Each path is a new rotation, seen through one point. The rows after it are directions, each followed by how far the rotation turns it, in degrees per step (0 if it stays put).
Each turn is a multiple of 5 degrees from 10 to 175, or 0.
Each row of a path follows its step; steps can be skipped.
Path 1:
step 1: [ -4   4   9   5  -5   5  20 -28 -19 -14   2   5   2  19  10   7  -4   7
 -13 -15 -16  18   8   7 -13   5   0 -11   7  -6 -14  10  17  14  -8  16
  16  -3   8  -7  13 -13  -3   8   1 -10  13  -8  15  10   2  -7 -15  16
  12   2  -2  -2 -11  -7  -1   4  -3  16  -4   4 -12  14]
step 2: [ -1  10  -1 -13 -25  -9  -4  19 -14  28 -18   5   9   1   3  13  -8   1
  -4   5   3  -3   0  21  -6   5   2 -21   3  -7  16  16  15   7  -9  10
  15  -1   6  -5  19  -6  -3  -4 -11  -2 -25 -11   7  21   7  -1 -10   5
  -3   4  -5  -4  -7  -1   8   9  10   5   4 -12  -1   9]
step 5: [  2  -4  -5   7  -8   7 -11   7  10  19  -4 -13  -1  11  -8  -8   2   3
  -9  -9  -1  -1  11  26 -21   4   1 -13  -6   0  -1  -9  21   0   5   3
  -4  -8 -11  -5  -5 -11  -6   6  17   8 -23  -2   7  24 -19   2  20  17
   6 -23   7  -3  15  -4   1  13  -5   4 -22  -2  -8  -6]
step 6: [-15  13   2   1 -10  12   1  -7 -10  25  18  -4  -2  -6  -3  -5  13  11
  -3   8  -7  12 -11 -11  -1  13  -6  -7  -2  -4  -3   4  -1  11  -9  -5
   7  -2   2  -5   3   4 -17   0  -1  -2  -3  19 -10  12 -38  -6  -4   4
  14  -6   8  19   5 -11   5 -15   2  10  -3 -14 -25 -17]
step 9: [  1  -2 -12  -6  24   5   6  -8   1   6  20 -15  -4 -11   5   2  16  14
   6  11   8  -3   0   3  -1   2 -11   3 -13   8   3 -24   2  24  -2   4
  -1   9 -11  -2 -25  -8  -6  -8  18  17  -1  13  -6  -2 -13  10   1 -14
  -9  -7   1  15  -6 -16   2  -7   3  -2  16  16 -20  14]
step 10: [ -8  10 -18  15  13   0  -4 -13   7 -16   0   3  13 -10  16   5  14  -2
  -7   7  13  -5  27   3  -9  -5  -3   3   9  -3   1  -4   2  -1 -12 -13
  -3  10  -1 -11 -18  -7   8  12 -14  -4 -14  18   8   9   0   0   5   2
  11 -28  24   2   7   9  13 -15   4  -5  13  14  -1  -8]
step 17: [ -5  -6  17  -1 -18  -6  13   9 -10  -9  15 -20  -2  -6   5  -5 -10  -2
 -18 -13 -14  -3 -21  -5   6  -4  25 -18   0  -1   9  14   8  -4   7  15
   4   9   4  -1   5  18 -12 -10   2   4   1   2  -2   2   0 -12   3  11
 -15 -12  -5 -26   4 -11   9   8 -23  -4 -10  11  -9   0]
step 27: [-10  11   6  -4   4  17   1  13 -22  11   1  13   2  -3   5   2   5   9
   3  24   1   1 -11  -2   8   2 -11   8   2  -1 -17 -29   8  10  -4   5
  21 -10 -14  -5 -10  -3  13  -8   0 -13  13   7 -11 -18   8 -10   2   5
 -13   8   2 -15   0  -7 -11   5   3   2 -23   3  22  16]
step 29: [ -9   8   5  -8 -22 -11  -4  16  10  -4 -14 -15   3 -11 -19   3  -4  -8
 -17  11  -5 -21  14   1   4   1   8 -10   3 -16  -8  14  -6   9   4   7
 -16   3  13  -9  -4  -4  10  -1   2  -9   6 -16  20 -12  22  16   9 -10
   1   2   8 -18   5  14 -10   6   4  13   2   5   6 -16]
Speeds:
[ 0 -2 -2  4  0  1  0 -6 -3  4 -2 -3  0 -2  0 -3  3  0 -1 -1  1  0 -5  4
  0 -1  2  2 -3  3  7  0  1  0 -4 -3  3  0  5  1 -1 -1  4  0  1  0 -2  1
  2  2 -2 -3  1  0  1 -2 -2 -1  0 -1  2 -1  2 -3  3  8 -3 -4] => 10
[-3  2  2  3  0 -3  1  1 -1  0  1 -4 -1 -3 -5  2  2  6 -4 -1  1  5  4  2
 -2  0 -3  1  2  1  2  1  2 -2 -1  2 -1 -2  7 -4  1  1 -1 -3  1 -3  2 -2
  1 -2  5  0 -2  4 -3  3  0 -4 -4 -3 -1 -1  0 -2 -1 -1  6  1] => 25
[ 3  3  2  1  0  2  3 -1 -2  2  2  0 -5  3 -2  3  0  2 -3  1 -2 -4  2 -1
  1 -2 -1  2  2  3 -2  0 -2 -3  2 -2  2  1 -5  3  1 -6  1 -1 -2 -1  4  3
  7 -3  3 -3 -1  2 -1 -3  2  1 -2 -1 -3 -4  6  1  2  0 -4 -1] => 125
[-1  1  3  1 -1  4  1  0  1  2 -1 -2  0  3  5 -2 -3  5  2  0  3  4 -1  0
  0 -5 -2  1 -1 -1 -1 -3  0  4 -5  0  3  1 -2 -3  0 -1 -5  4 -6  0 -3  1
  1  1  1  4 -6  2 -3 -3  3 -1  1 -2 -2  3  1  1  1  1  3 -6] => 85
[-1 -3 -1 -4  2 -2 -2 -4  4 -1  4  2 -3 -2 -4 -1 -3  3  3 -2 -2  0  1  0
 -2 -1 -4 -3  1 -4 -1 -6  0 -1 -5 -4 -5  0 -2  0 -2  2  1  1  4  1 -1  1
  6  1  0 -1  1  1  2 -4 -1 -2 -3  0  4  0  3  1  0 -2  3 -1] => 70
[ 1 -2  0  2  3 -2 -1  2 -4 -3  4 -1  2  0 -4  2 -3  1 -1  1  2 -6  1  0
  4 -2 -6 -1 -1 -1  4  1  2  3  0  1  0  1  3  6 -1 -2 -4  2  2  1  0 -4
 -1 -2  1  6 -2 -3  1 -3 -2  0  0  3 -2  2  4 -5  0  0 -2 -3] => 70
[ 0  2 -4  0  3  2  2  3 -5  0  2 -7 -4  2 -3 -2 -4 -4  1  3 -2  1  3  0
 -3  2  0 -2  2 -3  0  1 -2  2  1 -5  3  3  1 -3 -1  2 -2 -1 -3  0 -3 -1
  0  2 -3  3  1  2 -3  0 -1 -5  1  0  4  0  2  2  5  1 -2  4] => 95
